One vector is turned by the same rotation once a tick. Each row is the vector after some number of ticks, and that number follows the row.
The counts run from 0 to 281.
[124 156 125 153 148 118 160 161 187 179 108 164 127 174 114 126 105 157
 119 135 137 158 121 136  96 174 145 133 115 104 139 155 100 164 150 100
  77 117 151 146 134 112  99 119 132 148 197 112 124  86 144 143 108  97
 123 129 154  81 115 129 124 152 121 128 156 111 104] => 8
[133 137 115 151 128 104 158 156 132 170 103 118 102 150 117  91 113 134
 109 145 146 119 157  86  81 143 130 115 131  89 144 158 151 166 159  83
 102  98 170 125 132  88 132 115 110 171 151 140 173  96 136 177 135  82
 148 135 172 104 102 106 165 126 124 128 122 107  75] => 79
[130 147 113 119 148 112 168 143 170 183 133 110 102 172 111 121 130 147
  96 144 125 132 107 114  72 159 137  95 124 103 136 139 116 156 120 121
  93  90 156 159 122 100 112 126 119 151 164 146 113  96 137 145  90  74
  91 131 159 113 111 117 192 137  98 107 101 111  80] => 173
[112 148 110 142 129 108 143 102 162 156 117 135 115 173 118  86 145 152
 126 148 128 108 153 133  78 138 146  96 100  90 136 163 141 181 123 102
 104 100 149 154 125  95 120 124  98 141 179 132 129  57 126 124 132  90
  83 123 158  75 105 107 138 142 102 111 131 105  99] => 256
[108 148 135 144 127 109 119 126 186 158 113 150 124 159 115 101 125 148
 130 122 116 156 104 149  85 164 175 110 101  95 111 154 125 156 131 107
  64  80 154 156 134  90  98 128 104 152 176 136 129  84 159 144  95 108
 116 136 153  81 118 104 142 148 128 108 163  98 112] => 18
[106 125 111 113 149 102 149 167 143 158 114 135 102 161 129 107  77 146
 109 137 161 112 179 106  94 147 144 128 114 109 118 136 136 160 135  82
  92 108 179 131 137  92 121 141 115 152 194 122 147  77 155 131 123 102
 143 117 153 108  99 115 172 137 102 132 141 108  81] => 227
[ 76 152  91 134 101 101 159 127 156 172 123 144 107 168  99 112 102 139
 129 124 154 148 133 125 106 139 149 132 126 118 143 133 129 173 133 127
  62 103 160 129 154 102  96 129 119 130 144 127 141  64 130 147 151 122
 120 131 153  83 115 111 190 157 118 108 119  75  85] => 271
[126 143  97 135 151  83 163 129 166 147 111 137 120 158 103 117 134 129
  93 155 140 128 118 130 108 156 158  90  94 121 171 161 118 176 135 114
  69  90 158 146 127  80 103 105 119 136 147 126 139  72 121 156 129  87
 117 107 174 104 132 118 186 129 104 124  94 107  91] => 51
[ 98 147 114 124 142 100 142 117 170 166 109 138 120 164  84 105  86 132
 142 117 131 136 142 119 106 152 177 142 131 108 148 131 119 194 118 102
  67  97 151 153 176 102 105 124 130 154 174 114 122  73 159 136 144 108
 127 135 146  75 110 114 168 154 106 113 139  95 100] => 141
[102 145 113 130 103 113 143 112 149 166 126 139  99 167 101 105 115 135
 136 127 129 119 170 125  93 131 142 116 108  95 150 139 124 187 126 131
  94 109 145 137 156 104  96 110 111 168 201 130 130  67 149 145 133 107
 105 118 139  65 109 112 150 154  99  96 147  83  96] => 261
[105 129  95 120 133 115  98 143 146 133 127 131 119 137  99 109 102 177
 115 133 142 159 128 141  88 162 152  93  95 112 120 143 110 140 126  70
  68 122 180 120 151 102 116 116 112 141 176 128 126  71 143 146 133  89
 102 112 185  84 109 132 173 152 111 137 132 113 111] => 101
[105 154 120 149 122  92 145 133 166 157 102 155 130 158 108 123 107 138
 128 130 121 139 127 130 131 162 160 147 107  93 153 133 111 175 149 107
  69 103 177 141 138 100 101 122 113 153 194 118 163  72 157 163 115  93
 150 131 145  68 131 118 149 141 125 143 165 112 111] => 11
[126 126  98 121 154 118 155 187 158 169 118 138 109 172 132 102  80 166
 103 145 169 131 163 113  74 163 142 120 123 117 120 141 126 128 144  78
  92 120 168 123 139 103 120 129 137 145 191 125 130  75 142 138 116  93
 133 128 159 110 102 125 150 151 106 120 165 114  85] => 229
[114 148  82 138 133  91 169 143 154 163 129 129 123 163  86 140 133 121
 104 139 130 145 108 121 123 161 154 106 117 126 178 141  99 160 130 119
  66 103 162 132 146  82 108 106 133 138 151 130 137  88 124 171 126  79
 107 123 155  98 128 120 196 134  95 126 100  98 100] => 49
[106 143 107 112 118 129 141 178 144 165 136 140  86 169 120 117  80 132
 123 127 162 133 146 115  89 152 147 114 133 105 106 123 115 145 107  97
  54 119 176 137 160  89 120 131 122 148 195 138 131  93 149 141 121  96
 118 132 156 105  93 105 169 153 101 112 131 106  97] => 224
[123 127  89 142 141 114 162 148 170 160 114 143 111 158  89 124 135 137
 106 127 140 148 126 130  88 175 148  81  96 108 171 136 117 160 153 132
  76 113 139 111 124 101  81  85 130 156 168 134 137 105 134 176 130  85
 124 108 155  96 137 128 164 139 112 108 114  95  86] => 46
[147 156  99 162 139  92 145 157 147 145 113 141 138 161 122  96 140 133
 106 143 161 126 132 117  82 156 137 100 122 107 159 178 133 157 166  80
  75  97 166 114 129  64 124 116 120 142 140 115 153  90 118 171 127  87
 111 128 177 105 119 103 129 116 111 106 133 100 102] => 200
[110 145 106 149 127 134 147 181 142 135  98 128 104 159 108  88 105  90
 110 152 144 123 157 115  90 140 151 101 129  87 131 131 128 166 134  93
  49 107 159 139 126  75 112 114 113 138 158 134 167 100 144 156 138  64
 126 123 164  96 108  96 153 137 109 119 110 121  90] => 86
[115 136 108 135 157  98 154 113 183 159 103 149 134 182 120 105 102 130
 133 130 143 112 144 126  92 162 173 135 120  97 149 132 123 184 125 100
  84  94 155 141 151  95 107 145 133 148 171  99 131  58 153 135 133 112
 130 138 143  90 114 106 147 145  89  98 152 108 100] => 143
[100 143 105 144 153 116 148 110 191 166  96 141 115 159 107  86 106 142
 132 145 135 126 134 130  77 146 167 108 117 115 149 159 122 180 135 101
  80  94 147 162 145 116 119 126 106 127 177 140 128  69 135 117 140 106
 124 127 170  92 112 103 154 166 123 126 118 108  87] => 136
[119 163  76 139 108 101 157 141 148 166 121 144 126 182 128 106 137 164
 117 135 156 140 143 117  98 146 124 118 117  99 136 167 128 126 156  97
 103 115 199 131 123 101 135 136 111 130 170 140 159  65 119 120 118  86
  93 149 156  89 108 109 144 135 108 119 157  91  93] => 116
[114 136  93 133 157 100 199 161 159 165 116 127 114 191 100 120 127 116
  98 124 147 120 153 111  92 158 140  99 118  98 161 137 131 164 135 133
  97 100 139 131 115  93  94 125 134 154 154 122 136  91 134 158 134  79
 108 129 132  99 121 114 168 118  77  92 105  97  70] => 41
[102 146  94 151 113 119 153 128 181 168  98 154 112 165  89  96 118 115
 137 134 125 132 151 129  98 143 153 114 117  88 168 124 110 166 151 127
  80 110 154 132 158 118 108 103 108 130 193 149 159  93 142 147 129  86
 140 124 140  74 107 114 144 162 126 123 145  94  93] => 131
[118 144  83 131  93  89 124 139 127 148 133 150 116 162 109 118 123 164
 128 108 145 148 166 125 115 136 136 126  97  84 151 151 142 150 152  97
  93 121 198 112 142  99 116 118 114 159 195 129 165  73 136 145 125  94
 122 119 145  67 118 114 151 130 110 128 161  79  91] => 113
[149 142 133 144 107 125 143 181 122 169 116 137  89 166 122 101 118 126
 122 120 149 136 165  99  80 144 132 120 131  79 128 150 141 172 147 111
  78  89 159 119 153  80 111 117 127 178 170 129 151 125 151 175 117  91
 124 128 158  99 106  97 143 127 129  87 141  84  94] => 75
[136 157 122 154 109 119 109 155 143 148 118 139 112 144 101  96 138 133
 115 131 144 155 138 118  94 150 144  93 119 101 135 176 123 185 149  87
  49 102 167 122 141  81 109  96 111 150 148 143 145 111 133 170 139  85
 105 118 179  80 120 119 140 115 140 126 106 110 113] => 204
[147 140 151 136 119 121 125 153 134 183 117 121  95 146 113  97 106 160
 117 109 147 149 154 100  76 137 136 118 122  96 118 175 144 181 144  93
  88  86 167 139 156  89 115 115 114 176 158 137 127 122 138 168 123 110
 118 123 181  96 112 114 164 127 145 116 128  85  79] => 73
[138 142 102 123 119 116 127 160 139 163 141 155 119 172 130 116 121 186
 108 123 161 153 152 133  84 156 133 109 105  96 127 162 122 131 146  87
  90 122 184 115 146 104 115 127 129 156 196 112 121  85 143 134 107  95
  88 127 154  83 109 124 129 136 103 106 176  90  98] => 110
[161 144 121 133 140  84 126 117 149 166 123 136 116 138 124 109 134 177
 101 134 141 126 121 126  88 154 148 113 100 109 158 175 121 170 146  95
 102  82 179 132 162  86 118 111 115 163 159 118 131  79 135 172 108 107
 142 104 183 113 122 121 178 133 117 117 144  97  99] => 62
[104 140  84 136 122  94 164 138 167 169 128 123 128 175 104 104 141 141
 126 120 132 128 130 114  85 163 149 116 125  97 139 123 146 130 138 110
  89  91 166 122 132  93 120 140 129 162 145 143 157  77 133 161 122  95
  99 169 132  99 103  90 178 136  99  85 149  88  87] => 31
[118 148 106 142 144 129 159 179 146 159 111 112 113 170 113 103  96 124
 101 162 148 126 144 101  87 146 143 109 150  93 128 139 116 164 128  72
  66 112 161 149 131  76 127 117 127 137 153 132 141  90 140 146 127  61
 103 139 166  99  93 117 162 140  99 130 104 138  98] => 88
[108 141 110 140 151 132 148 131 197 172 104 148 112 173 103  90 104 132
 138 130 132 137 127 131  71 160 164 110 126 114 138 144 115 169 127 105
  62  99 127 150 166 108 104 123 121 129 183 127 105  83 146 127 125 110
 105 137 162  86 111 108 137 170 115 102 137 103 100] => 138
[112 152  76 150 101 125 139 126 165 150 125 136 124 170  88 113 149 132
 145 139 123 139 132 144 103 145 154 105 118  80 152 138 108 149 123 106
  78 109 167 145 151  95 122 105 117 146 179 143 152  79 138 144 113  72
  79 150 148  66 111 109 134 146  93 112 157  94 114] => 252
[118 148 115 126 133 102 162 132 168 156 125 126 104 177 116 106 145 121
 102 137 114 114 128 124  91 148 146  87  94  92 137 135 128 166 122 134
  89  84 164 159 102  87 100 130 101 148 167 148 153  90 135 145 104  69
 116 120 153 112 112  98 187 127 102 103 102 106  84] => 171
[132 137 119 153 129 102 154 131 188 172 117 127 105 174 117 109 146 162
 111 132 122 147 113 132  82 181 134  94  95  88 149 147 141 157 165 126
 102 100 150 126  95 102  89 116 108 177 159 143 151  92 134 170 112  81
 116 120 147  96 113 120 169 130 127 106 130  97  87] => 165
[125 154 125 145 122 104 164 154 162 161 127 141 116 194 114 126 141 138
 114 113 136 137 139 127 113 170 142 129 114  71 143 128 136 167 139 127
  76  99 163 132 103  86  84 137 127 174 150 112 159  90 154 175 125  86
 113 125 121  85 125 106 159 113 104  91 150  95 105] => 160
[101 122 101 136 112 101 141 127 164 166 117 133 108 164  95 101 136 139
 138 105 126 132 145 122  89 165 156 112 104  86 136 118 148 149 143 120
  90  92 156 117 139  91  94 117 111 176 173 143 153  94 157 163 129 107
 123 150 132  93 112  90 168 140 110  79 163  83  88] => 29
[136 123 122 117 141 114 150 143 158 169 125 126  89 154  92 118 121 139
 106 119 120 138 139 125  76 154 161  85  94  91 150 125 116 178 127 130
  90  91 145 139 145 110  95 105 117 172 197 142 123 117 163 162  96  76
 133 106 152 108 120 118 188 147 109  97 115  97  78] => 176
[125 155 101 139 142 105 173 140 178 186 109 148 112 191 127  95 120 141
 115 145 141 118 158 116  85 133 126 123 117  86 154 161 121 180 148 112
 110 116 152 153 119 118 120 115 108 131 195 138 145  88 139 115 113  78
 119 125 137  78 106 119 139 141 111 122 138 101  76] => 126
[ 96 156 101 139 111  97 150 133 159 155 120 133 134 173  98 126 118 144
 135 112 144 159 110 129 118 173 149 137 129 113 142 140 129 162 129 106
  54  95 174 123 145  83 111 149 136 159 132 109 146  59 140 165 144 112
 103 152 153  78 120  98 173 146 103 112 151  94 112] => 151
[ 83 152 102 131 116  98 162 120 162 168 109 139 107 179 107 108 106 129
 128 125 147 137 139 121 106 137 146 133 119 122 141 140 131 187 141 131
  65  99 161 137 131  97  94 136 118 132 146 126 150  67 139 140 150 123
 136 120 153  89 114 108 186 151 121 109 118  87  79] => 272
[121 140  94 135 154  99 196 157 170 172 120 127 120 188 106 123 128 141
  94 140 153 125 138 100  87 166 140 105 127 104 167 145 125 164 143 121
 107 108 142 132 119  94 105 116 143 160 155 112 130  90 126 158 122  77
 100 134 137 110 117 120 169 119  85  97 112 101  78] => 42
[ 96 161  91 141 109 104 142  98 151 152 121 128 127 165  94 102 145 142
 137 146 115 126 144 133 103 135 139 106 116  95 149 155 123 172 118  96
  93 105 171 160 142  96 130 122  97 143 170 141 155  59 134 133 130  78
  88 141 150  62 110 109 164 135  92 123 134 100 103] => 254
[105 126 109 129 114  98 128 121 163 175 124 122 113 153  92  90 136 162
 135  99 115 146 135 121  80 155 156 113 101  85 135 125 150 152 146 116
 100  88 155 118 141 106  99 116 115 184 163 146 144  93 160 171 130 110
 123 137 127  77 121 103 171 140 116  92 159  83  88] => 28
[131 144  99 129 149  97 159 167 132 141 108 147 129 168 107 114 119 108
 108 119 167 126 146 112  86 136 160 100 120 114 151 153 121 152 122 104
  64  67 167 135 156  64 121 136 138 130 151 111 119  94 131 147 119  97
 112 142 172 110 125  98 171 125  92  90 121  84  93] => 189
[112 147 107 147 109 138 135 181 141 158 106 115  99 140  84  96 109 124
 124 138 136 155 142 103  89 144 142 103 142  92 131 134 132 158 146  91
  53 112 170 131 143  91 115 101 112 151 157 158 157 110 142 170 145  74
 116 140 170  89 107 107 169 143 132 135 107 112  89] => 84
[107 141  99 149 123 112 136 135 178 151 114 150 126 164 105 114 123 144
 137 113 146 152 121 144  98 187 162 126 108 104 141 130 128 154 150 114
  64 102 157 109 147  89  92 136 137 164 157 109 141  68 151 168 141 120
 120 136 157  87 124  99 142 151 117  84 166  88 108] => 149
